128 stands for zero in the data rows.
Here are some numbered points:
[73,0,228,121,166,124,77,116,76,183,179,93,116,194] 0
[148,132,127,119,125,137,134,119,131,127,133,125,138,117] 1
[85,116,198,143,124,86,112,142,113,61,171,110,147,151] 2
[126,113,142,112,127,121,134,140,155,135,113,91,96,111] 3
[197,168,0,166,127,138,129,195,51,126,69,132,185,25] 4
[164,55,118,82,166,138,159,152,181,255,91,123,44,159] 5
[109,76,89,160,175,65,141,130,63,93,155,107,120,172] 6
[128,115,188,129,126,102,129,143,127,123,117,136,131,161] 7
[136,129,131,102,123,142,145,95,129,164,155,154,123,152] 8
[93,95,110,178,177,93,125,143,90,150,170,105,107,154] 9
[92,159,128,168,89,119,135,117,135,113,119,96,49,185] 10
[145,125,108,134,119,134,134,117,132,133,129,127,127,135] 11
[108,128,115,125,132,129,132,108,107,130,154,129,123,155] 12
[87,101,142,120,126,73,114,158,171,113,171,66,103,96] 13
[123,98,197,142,134,81,117,147,123,135,123,137,130,176] 14
[126,190,112,163,96,149,140,118,116,96,119,145,126,149] 15
[123,126,123,100,117,109,145,134,144,100,131,102,102,114] 16
[222,56,116,102,158,142,146,72,116,233,138,165,142,170] 17
[112,93,132,85,133,110,135,157,169,142,117,58,64,97] 18
[122,125,143,99,113,129,126,135,134,113,135,110,126,113] 19
[76,0,240,134,185,131,74,115,65,192,186,75,131,216] 20
[27,143,68,205,136,96,122,147,110,42,161,87,103,124] 21
[124,128,170,128,131,106,135,113,136,156,144,141,127,124] 22
[136,85,131,98,165,115,121,124,86,133,132,160,155,132] 23
[122,140,92,237,124,152,136,161,126,163,34,205,98,186] 24
[168,140,145,105,79,172,124,99,140,134,129,132,139,112] 25
[113,109,133,115,130,102,118,139,142,115,150,86,119,107] 26
[140,130,133,117,123,137,139,103,133,151,140,146,124,136] 27
[133,133,115,136,123,117,131,127,137,121,133,130,129,122] 28
[138,107,139,99,130,126,132,154,151,134,110,132,120,106] 29
[152,147,157,117,109,116,80,183,138,106,101,157,203,32] 30
[103,79,93,142,177,74,135,127,72,105,154,100,119,163] 31
Which point above is nearest to each new point by angle? Its number follows each.
[202,75,126,116,149,160,110,127,100,192,98,166,174,128] 17
[121,102,176,180,211,78,94,176,129,158,59,118,114,130] 14
[131,98,146,115,148,128,122,123,116,134,135,149,154,130] 23
[141,73,125,95,170,96,166,106,136,202,126,90,66,160] 5
[114,145,91,230,125,152,126,160,122,151,62,187,103,172] 24
[138,130,109,159,128,119,133,125,116,135,117,140,120,154] 24
[139,131,152,128,134,141,135,136,147,159,101,146,104,155] 5
[171,129,88,151,117,130,148,107,136,137,134,135,111,146] 11
[117,119,148,77,107,124,122,138,138,108,141,97,126,106] 19
[117,184,110,160,117,162,140,141,170,178,58,152,97,160] 24
[139,116,143,104,131,121,132,159,161,135,113,130,137,105] 29
[114,148,57,125,137,142,101,133,93,58,138,128,188,60] 4
[113,100,116,100,147,99,123,124,119,101,160,87,129,112] 26
[126,143,114,141,121,129,132,128,125,107,124,134,130,127] 15
[164,106,119,115,137,135,137,110,121,165,130,140,131,143] 17
[116,101,121,93,145,163,110,104,91,144,167,132,190,115] 23
[153,209,132,137,82,168,127,142,151,86,73,187,155,109] 15
[145,109,142,130,125,136,131,132,122,151,127,131,134,139] 17
[178,102,177,111,153,127,129,87,103,218,137,167,156,163] 17
[126,117,120,106,128,145,117,111,104,131,147,133,168,118] 23
[80,114,179,145,119,74,108,146,116,46,180,112,146,136] 2
[83,131,100,167,135,117,127,142,116,90,146,115,115,129] 21
[160,64,127,80,198,68,201,98,141,244,108,65,35,163] 5
[176,133,154,103,71,173,133,100,144,136,142,129,149,128] 25
[199,0,115,88,178,125,162,145,171,255,72,113,37,167] 5
[174,145,78,98,118,119,176,94,115,91,130,123,148,110] 1
[121,142,132,152,108,129,138,127,132,126,122,124,103,158] 10
[122,129,120,128,129,128,132,118,119,131,132,129,124,142] 12
[108,168,183,188,121,137,102,164,156,111,104,184,164,105] 30
[82,137,71,127,137,116,134,114,100,55,171,79,130,93] 21
[108,112,195,111,117,110,121,111,145,114,171,106,122,145] 2
[129,146,109,143,125,136,139,135,143,141,97,139,108,133] 24
[115,133,90,126,135,130,118,131,115,99,136,130,160,98] 4
[117,133,97,124,136,134,112,129,114,106,137,119,155,100] 4
